Each row of T is roughly a mix of the hidden directions of one of 4 groups.
T, 147 rows:
[[ 21   2  -2  -7  -4   7 -12  12  19   2]
 [  5 -17 -16  11  -4  -3  -9   8  -5 -19]
 [ 10 -11 -18   6   8   0 -12  18   5   9]
 [  2  -6  -3   9  -7  12  -8 -16 -18  17]
 [  6  -7   2 -18   0   2  -7 -13  24   6]
 [ 10  -9 -10   4  13  17  -8 -15 -13  -6]
 [  6   5 -11  19  -1   1  23   8   5 -10]
 [ -5   4  -1 -11  20 -24  -5  -8   2   4]
 [  3 -11 -18 -16   8 -10  -8   9  -3  13]
 [  5  12  21  -5  -3  -6   9 -16   4  15]
 [  1  -4 -13   2   0   2   9  23  17  12]
 [-11   2  -7 -17   5 -23  13  -6   2  -1]
 [ 10  19   5   3   1 -15  15 -16   4   4]
 [ -1   1  -3  -2   3   2 -13  22   7  23]
 [  0   3   2   2   3   1  19 -27   7   8]
 [  4 -10  20 -15 -10   3  -4 -12  -7 -13]
 [-14  14   4 -22   3  -4   6 -10 -10 -10]
 [ -8  -8  -3   8   9 -21   6  -1 -22   0]
 [ 12   2   0  14  -4 -21   6   8  -8 -16]
 [ 14  -9  15  17  -9   6   3   5  18  -2]
 [ -2   3  16  -1  -9  -6 -13  19  18   2]
 [ 13   2  -3  -8  10  10  17 -15 -12  13]
 [ -5  15  10   0   4 -17   7 -10  18 -10]
 [-17 -22   0   4   3  -2   7 -14 -14   3]
 [ -6   7  16  -1 -19  11 -10  12  13  -4]
 [ -3   8 -22   9   4  -6 -20   4   1 -10]
 [-10  21  -7  10  -4   2  12  10  -8 -14]
 [ -4   6   7  -1   3  32   1  -5  -8  -6]
 [ 14   4   1   1  -3 -21 -16   8  -6 -15]
 [ 20   5 -19  10   8  -5  -6  -1  12  -8]
 [  4   9   9 -11  11  20   3 -15 -12  -2]
 [ 24  -3  -8  14   0  -6   3  17  -3  -9]
 [ 16 -19   0   6   8   0 -15  -1 -14   9]
 [ -3  15  -6 -23  15  -7   9   2  -4  -9]
 [  1   2   4 -26   6  -5 -14  15   6  -6]
 [ 17  -8   6 -10  -5  -3 -23  12  -1   3]
 [-28  11  -4  -1  -1   7   3 -12  -1  11]
 [-11 -15  14  -5  -1  -5   2  -6 -14  20]
 [-14  13 -22  -1   9  13  -6   6  -1   8]
 [ -7 -13 -15  16   0   6   7  20   8   4]
 [-19 -11  -1   4   8  -2  19 -17  -6   2]
 [-16  -9   4  -5  -2  20  11 -18  -2  -1]
 [  1   3   2 -14  22  21   3  -4   2  -8]
 [-18  -4 -16   0  -1   0   0  -9 -17 -16]
 [  3   9   0 -13   9  21  16  -8   0  11]
 [ 22  20  -9  -2   2  10  -4   6  10  -4]
 [  3   9   0   8 -11 -15  10 -25   5  -4]
 [  3   6  19  21 -10  11  -1  12   4  -1]
 [ -9  -3   8 -30   7   3   0   0  10   1]
 [ 12  14 -13  12   9  -7  18   2   7  -8]
 [  8  23   6 -10   9  -3   3  11  12  13]
 [  8  12  17   4   3  13  11 -17 -10   8]
 [ -7 -13   0 -15  20   1  11 -11   8  10]
 [ 10  14 -15   3   8   8   8  11  20  -2]
 [  9  13  14 -15   2   9 -14  15   3  -5]
 [ 10   5  -7   4   5  -4 -12  11 -28  -1]
 [-20  16  -4 -10   5 -13  11  -6  10  -6]
 [ -4  18  15  22   5   9   4  -3  -1   9]
 [  7 -12  14 -18   3  -6 -19   3  -9   6]
 [  0 -13  13   4 -19  21  -3   5   4  -5]
 [  6  -3  24   8 -12   8 -12   3  13   0]
 [  1 -14  19   2   2 -16 -14 -12  -9   1]
 [  5  12  -7  -7  12   7   3  10  20  17]
 [ 14  -4 -10  -5   1  -4  14 -16  11 -18]
 [ 10 -17  -2  -7   5  -6   5 -18  20   3]
 [-18   2 -17  -4  12   2  11 -13 -14   3]
 [  6   1  12   2 -19   0  -6  -5 -10 -23]
 [-15  19  -6   8  -1   9  14 -12   5  -9]
 [ -8 -15  -6  -7   1  28  -3  -8   5   0]
 [ 12 -21  -1   5 -10  -6  10   7   8 -16]
 [ 10   1  18 -12   2   0  19   4   7  15]
 [ -5 -16 -15  10  -8 -14  -4   7  16   0]
 [ 17  15 -18 -12   9   1  -9   1  -8  -2]
 [  3   4  14   9   8 -11 -17   9   1  19]
 [  7 -12  14  -6 -14   7  -3  -8  -8 -20]
 [ -7 -12 -19   1  10  19   6  -2  12  -4]
 [-18  -2  -4 -18  -4  18  -3 -12  -2   8]
 [  0   1  -1   5   4  -9 -22  24   5  -5]
 [-11  12  23   3  -7   2  -7   3  18   4]
 [  3  15  10  19   3  13   8 -15  -8  -3]
 [ 20  10   2  -7  14   7   3 -10  -8  16]
 [-25   0  -1  -4  -5 -18  13  10   2   0]
 [ -2   7   8   3  -4 -17 -11  14  -4  22]
 [ 12  -3   9   9   1  -2  13 -16  12  19]
 [  4 -19   3   2 -10  -4 -20   8 -16   6]
 [  5  -3  13   6  -3   8 -11  24 -15   7]
 [ 17  19   9  -2  -1 -15   3  13   7   3]
 [ 15  20   0  12   9  -8  14  -5 -12   3]
 [  1  -1  10  -4 -10  25  -6  12  15   0]
 [ 13  -5  11 -15 -10   9 -17  -2   1 -16]
 [ 30  -3  -4   0  10  -5   3  -3  -2 -12]
 [-21  -2 -20   3   7   1   2 -12  -8 -11]
 [-12   8  -5 -22   9  -9   5  -4 -13 -11]
 [ -8 -15  -2 -23   2 -10 -12  -6   5   9]
 [ -2  -8  -5  -8  -3   4 -31  -4  -5  -8]
 [  2 -12  -7  -8  17  11  17  -7  15  -7]
 [ 14   6  22  -5  -1   7   4 -19   8   1]
 [ 12 -11 -14  -9  16  -1 -11   3  12 -13]
 [ 12   7  -4  -1  -5  24   2 -15  -7 -12]
 [ 15  -7  19  -3   6 -11   4 -16   0 -12]
 [  7   4  13   1 -19  -6 -19   8 -13   3]
 [-11 -11 -15   9   5   2  -9 -15 -16 -10]
 [  4   2   4  -7  -6  -8 -22  -6  -6 -22]
 [ -8   4  24   9  -1   0  -4  -6  18  11]
 [ 21   2  -4   8  -2  -2 -14   8  -9  19]
 [ -8  -3   2   3  14 -19 -19  10 -12   2]
 [ 20   1   4   3   0  13 -19 -12  10  -4]
 [  3 -17  10   6   4 -13 -14  -4  -5 -20]
 [  1  -4  14  12  11 -25   0 -12   1   3]
 [ 14  -1  12 -13  -2   3 -21   2  16   0]
 [  1  -3  -3  -4  -6   2 -32   8  -5   8]
 [ 10 -17  -5 -14  13  -9  -3  -3  15  11]
 [  0   2  -1  14 -12  -8  -5 -28  -2  -5]
 [ -6  16  19 -10   2   8   7 -14  13   6]
 [ 19   6  11  -8   0 -12  12  15  13   1]
 [ -3  10  22 -13   3   3  12  10  -6  13]
 [ -5   3   8 -13  15  16  -9  19   6   3]
 [  8   4  13 -13  -7  22   6   4  11  11]
 [  1  -8  -2 -14  18 -19 -16  -1   1   8]
 [ -9   6  10  -1 -14  -3  18 -20   8   4]
 [ 15   8  -2 -12   7   4  15  17  14  -4]
 [ 11 -17   0  13 -16 -13   5 -12  -8  -6]
 [  1  12 -21   1  10   4  20 -10  -4  -4]
 [ 24   3   4  -7   9 -12  -7 -12  10   6]
 [ -8  -6 -11  -9  23  12   2  -1 -11 -10]
 [ 14  -7  15  13   7  -5  -3 -17  12  10]
 [ -5  14  -6   1   9   3  22 -17 -10  -3]
 [ -4 -15   0   8  -8  23 -16  -6  -6  -4]
 [ -8  14   5  -6  -1  23   0 -18   8   6]
 [-18  11  11  -7  12 -17  -6   6  -1  11]
 [  5  12   9   8  13 -14   0  -6  19  12]
 [-18   6 -15  19   3  -3  12  -8  -4  -6]
 [ -3  11 -10 -11  14  23  10  -7   1   4]
 [  8   9  18  -2   4   6   7 -19 -15   9]
 [  3   9 -13 -13   4 -17  -7   6  14 -14]
 [ 16   5   4  -7  14   2  -6  23 -10   4]
 [  4 -11   0  12  -6  -9   5  27   9   0]
 [ 19   5 -15  -6  12   7  -8 -10 -15   5]
 [-18   1   5   1   1  23  14   2 -12   0]
 [-17 -14 -11  11  -3   4 -13  -8 -10 -13]
 [-12 -14  -2  11  -6 -12  -2 -18 -13  -9]
 [ -2  -4 -18  19 -12  -4 -10   6   7 -13]
 [  3 -15  -3  18  -8   4 -15  17  -8   1]
 [ -4   2  -7  -9  -5 -11   4  -2 -15 -26]
 [ -9   4  -6  15 -25  -2  -4  -8   0  14]
 [ 12   1   2  -9   8  -6 -14  27  -2   1]
 [  9   3  11   4 -15   3   9  -5  -4 -25]]

One row of each group comes first, with its name. Which group is each row after those in?
[ -9   1   0   2 -16  -4  -5  13  25  -4]  (6)
[ -1 -10  -4   8 -14  25 -10  -3   5 -10]  (93)
[  8 -14  20   1 -12   7 -15   2  13   4]  (134)
[ -5  -5  13 -19  12  -2   6  -7   4  20]  (63)

[ -2 -16   3  -6   0  -7  -4 -27  -9   6]  (6)
[  4   7  -5 -13  12 -21  16  -8   8   6]  (6)
[  4  13  -3 -19  17  -2  13 -14   2  -2]  (6)
[-12   1  -9   1  -9  12 -25  -7  -6  -8]  (63)
[ 20  10 -14   0  10  15  -5  -4 -10   8]  (134)
[ -3  -4  -4   0 -10   2   7  -2 -20 -25]  (134)
[-23   0 -12  -6  -3  -6  15  11  11  -5]  (6)
[ -1  11   0  18  -3   9  19 -19  -4   2]  (6)
[12  7 -2 25  2 -3  9 16 -8 -4]  (134)
[-16  12 -17  22  -3   4   7  -1  -3  -1]  (63)
[  2  14   1 -13   4  16 -18  -8   0  13]  (134)
[ 16  11  -6   1 -12 -14  16   9  11   5]  (93)
